One turn sends every row of this set to another row. A few are shown first. Where does it send the rows asked after them?
vivuz: [  0  14  16  -4   8   4   0  -5  -1 -11  -8   9 -13]
foded: [ -8 -15   0   6   3  -6  -3 -12 -12 -14  12  18 -16]
Vami: [  1   2  11  -2  11 -17 -10   7  10  -8 -10  20  -4]
Zovi: [-18   8   5  14  -2   3 -15  26   5   2   7   8 -10]
dar: [-11 -10 -20  11  14 -15 -10  -3 -14  -6  -1  13  -5]
rubob: [-13   7  -7  -3  -5   0 -12   0   2  16   1   0  11]
leda: [-17  11 -18   0   0  -1 -10   3  -1  18   6   1   6]
rav: [ -2 -13  -1   4   1 -11  -3 -12 -12 -10  17  20 -10]
bir: [ -2   6   7  -6  15 -10 -10   3  10 -14  -5  20   2]
Lefu: [-17   3   9  13  -3   7 -11  26   3  -3   6   9 -10]
Zazok: [ 10  -4 -13  -3  10 -16   4  23  -5  17   2   4  -7]
nili: [-16  10 -13   3  -2   4  -8  -2  -2  16   5   0   8]
vap: [ -6   7   8  -3  14 -14 -12   7  14 -11  -4  18   3]
Bepe: [-18   4   6  22  -2   4 -15  20  -1  -6  -1   8  -7]
gukan: [-14  -3   5   9 -14  10   9  11  -4  -5   3   1 -13]
laz: [-13  15 -13   2   1   1  -7   3  -4  20   6   1   9]
sozuk: [  8   8 -12   2  -9   8  -3 -13  -9  11  13   7  -4]
fasik: [ -5 -12 -22  12  11 -11 -11   5 -12 -10   5  22 -10]
vido: [  9  14  -7   1  -9   5  -2 -12  -8  13   7   8  -7]
gemez: [ -4  -6 -19  17  17 -15  -7   4 -13  -8   5  23  -5]
Kel: [ 14  -5  -7  -5  16  -1  10  10 -16  -5   0  -5 -10]
Vusu: [ -4 -11 -17  17  18 -14  -8   3 -14  -7   3  17  -9]
vanib: [ 10  -5  -7   0  10  -2  13  13 -16  -8  -1  -8  -8]
kol: [-14  -3   4   7 -12  10  13  15  -4  -4   6   1  -9]
Nef: [ 15  -8  -5  -4  10   0   7  10 -16  -6   0  -5 -14]
besi: [ -1  19  13  -3  11   4   1  -5   0 -10  -5  14 -12]
rimo: [ 11  -3 -13  -8   8  -9   1  22  -5  13   0   3 -11]
fani: [ 13  -6 -11  -4   9 -13   1  19  -4  17   0   2  -9]
Gilus: [-15  12 -15  -4  -2   6 -12   1  -3  15   4   5   5]
Gom: [  8   7  -9  -1  -9   8  -2 -13  -8   8   6   4  -3]
Zifi: [ -7 -15  -1   6   4  -8   1  -8 -13 -12  15  21 -14]
lokom: [-17   7  12  17  -1   3 -10  25   1   2   9  12  -6]
topu: [  2  17  16   0  14   4   0   0  -6 -13  -6   8 -11]
luz: [-14   7  12  19   0   4 -10  24   4   1   3   8 -11]
Pilad: [-21  -3   6   8 -11   5  12  11  -6  -4   9   2  -9]
Gorav: [ 11  -4  -9   1   6 -10  -7  23 -10  17  -1  -2 -15]
mero: [ 10  -2 -17  -4   9 -16  -1  22  -2  14   2   3 -11]
salut: [ -5   7  12  -1  18 -14  -6   6   9 -11  -4  19   5]
Tera: [ -5  -7 -20  16  15 -15 -12   7  -9 -10   5  19  -8]
Kamil: [ -6   4  13  -3  17 -13  -6   2  11  -9  -5  19   3]

gemez turns into laz
foded turns into Gom
Zovi turns into Tera
Now these:
Kel turns into kol
vanib turns into Pilad
Gorav turns into Bepe
fani turns into luz
fasik turns into Gilus

